[[-1.47  0.48 -0.90  6.04]
 [ 0.99 -1.88 -2.67 -0.98]
 [-1.78  2.99  1.85 -5.29]
 [-2.86  4.22  1.36  1.59]
 [-0.23 -2.60 -3.66  4.70]
 [ 5.19  3.53 -1.88  0.92]
 [-0.97 -1.35 -1.05  4.15]
 [-0.52  2.79  0.88 -0.48]
 [ 1.66  3.66  2.04 -2.03]
 [ 6.44  2.67  3.33 -0.15]
 [-0.70  3.57  2.71 -2.29]
 [ 0.99  2.70  0.14  5.49]]
->
[[-1.47  0.48 -0.90  6.04]
 [-1.78  2.99  1.85 -5.29]
 [-0.23 -2.60 -3.66  4.70]
 [-0.97 -1.35 -1.05  4.15]
 [ 1.66  3.66  2.04 -2.03]
 [-0.70  3.57  2.71 -2.29]]

[[ 5.33  4.41  1.98  4.18  5.31  4.40  4.92  4.61  5.11  4.66  5.48  4.81
   4.65]
 [ 5.11  4.65  1.44  4.81  5.04  4.37  4.49  5.09  4.71  4.43  4.91  4.66
   3.85]
 [-4.43 -5.06  5.01 -4.19 -5.16 -5.15 -5.26 -0.16 -3.09 -1.49 -4.20 -4.97
  -5.11]
 [ 4.84  5.23 -1.42  4.69  5.06  4.82  4.63  2.56  5.52  4.00  4.39  4.65
   4.57]
 [-3.19 -5.20  5.68 -3.55 -4.75 -4.38 -5.12  5.17 -2.87  5.02 -0.67 -4.48
  -5.44]
 [-2.98 -5.40  5.16 -5.53 -3.66 -5.42 -4.40  4.25 -3.91  4.09 -2.83 -5.48
  -4.16]]
->
[[ 5.33  4.41  1.98  4.18  5.31  4.40  4.92  4.61  5.11  4.66  5.48  4.81
   4.65]
 [-4.43 -5.06  5.01 -4.19 -5.16 -5.15 -5.26 -0.16 -3.09 -1.49 -4.20 -4.97
  -5.11]
 [-3.19 -5.20  5.68 -3.55 -4.75 -4.38 -5.12  5.17 -2.87  5.02 -0.67 -4.48
  -5.44]]

[[-2.55  0.16  0.29]
 [-0.30  0.00  1.72]
 [ 2.88  0.34  0.88]
 [ 2.48 -0.33 -0.85]
 [ 0.29  0.30  0.15]
 [-1.81 -0.27  2.21]
 [-4.45 -0.01  1.18]
 [ 6.16 -1.46 -1.72]]
->
[[-2.55  0.16  0.29]
 [ 2.88  0.34  0.88]
 [ 0.29  0.30  0.15]
 [-4.45 -0.01  1.18]]

[[-1.02  0.12  5.45 -2.77 -1.34  1.65 -0.07  0.80]
 [ 2.16  0.29  4.46  0.88 -0.53  0.38 -0.88 -0.42]
 [ 3.89 -0.67  0.10 -0.33  3.45  2.87  0.96 -0.98]
 [-0.34 -1.40  4.97 -2.53 -2.07  1.39  0.71  0.72]
 [-0.53 -0.35  5.86 -2.75 -1.93  1.69 -0.81 -0.02]
 [-4.43  0.00  3.28  1.73 -0.38  1.45  0.96  2.15]
 [ 3.91 -0.89  0.75 -2.18  0.96  1.17  1.43  2.04]
 [-0.65 -0.42  3.02  0.71 -1.34  0.79 -4.05 -0.60]
 [ 2.62  1.19  4.16  0.77 -1.09  0.61  0.02 -0.52]]
->
[[-1.02  0.12  5.45 -2.77 -1.34  1.65 -0.07  0.80]
 [ 3.89 -0.67  0.10 -0.33  3.45  2.87  0.96 -0.98]
 [-0.53 -0.35  5.86 -2.75 -1.93  1.69 -0.81 -0.02]
 [ 3.91 -0.89  0.75 -2.18  0.96  1.17  1.43  2.04]
 [ 2.62  1.19  4.16  0.77 -1.09  0.61  0.02 -0.52]]

[[-0.08 -0.40  0.59 -0.96 -3.35  1.79  4.47  0.08 -1.85 -3.95]
 [ 0.31 -0.10 -0.98 -1.27 -4.03  2.01  4.44  0.84 -1.75 -2.85]
 [-0.54 -0.12  3.12  0.76  0.84 -0.55  0.73 -1.55 -0.98 -2.31]
 [ 0.32 -0.50  0.07 -1.38 -4.04  2.28  5.19  0.29 -2.25 -4.25]
 [-0.12 -0.54  1.68 -0.41 -1.64  0.97  3.15 -0.70 -1.58 -3.57]
 [ 0.68 -0.15 -0.48 -1.38 -4.50  2.38  5.51  0.47 -2.64 -4.01]
 [ 0.27 -0.48 -0.52 -1.56 -4.69  2.47  5.62  0.65 -2.18 -4.17]]
->
[[-0.08 -0.40  0.59 -0.96 -3.35  1.79  4.47  0.08 -1.85 -3.95]
 [-0.54 -0.12  3.12  0.76  0.84 -0.55  0.73 -1.55 -0.98 -2.31]
 [-0.12 -0.54  1.68 -0.41 -1.64  0.97  3.15 -0.70 -1.58 -3.57]
 [ 0.27 -0.48 -0.52 -1.56 -4.69  2.47  5.62  0.65 -2.18 -4.17]]

[[ 5.17 -2.68 -4.08]
 [ 5.58 -3.94 -4.22]
 [ 3.77 -4.40 -4.43]
 [ 2.41 -2.31 -4.19]
 [-2.33  2.94 -3.30]
 [ 4.84 -4.19 -4.17]]
->
[[ 5.17 -2.68 -4.08]
 [ 3.77 -4.40 -4.43]
 [-2.33  2.94 -3.30]]
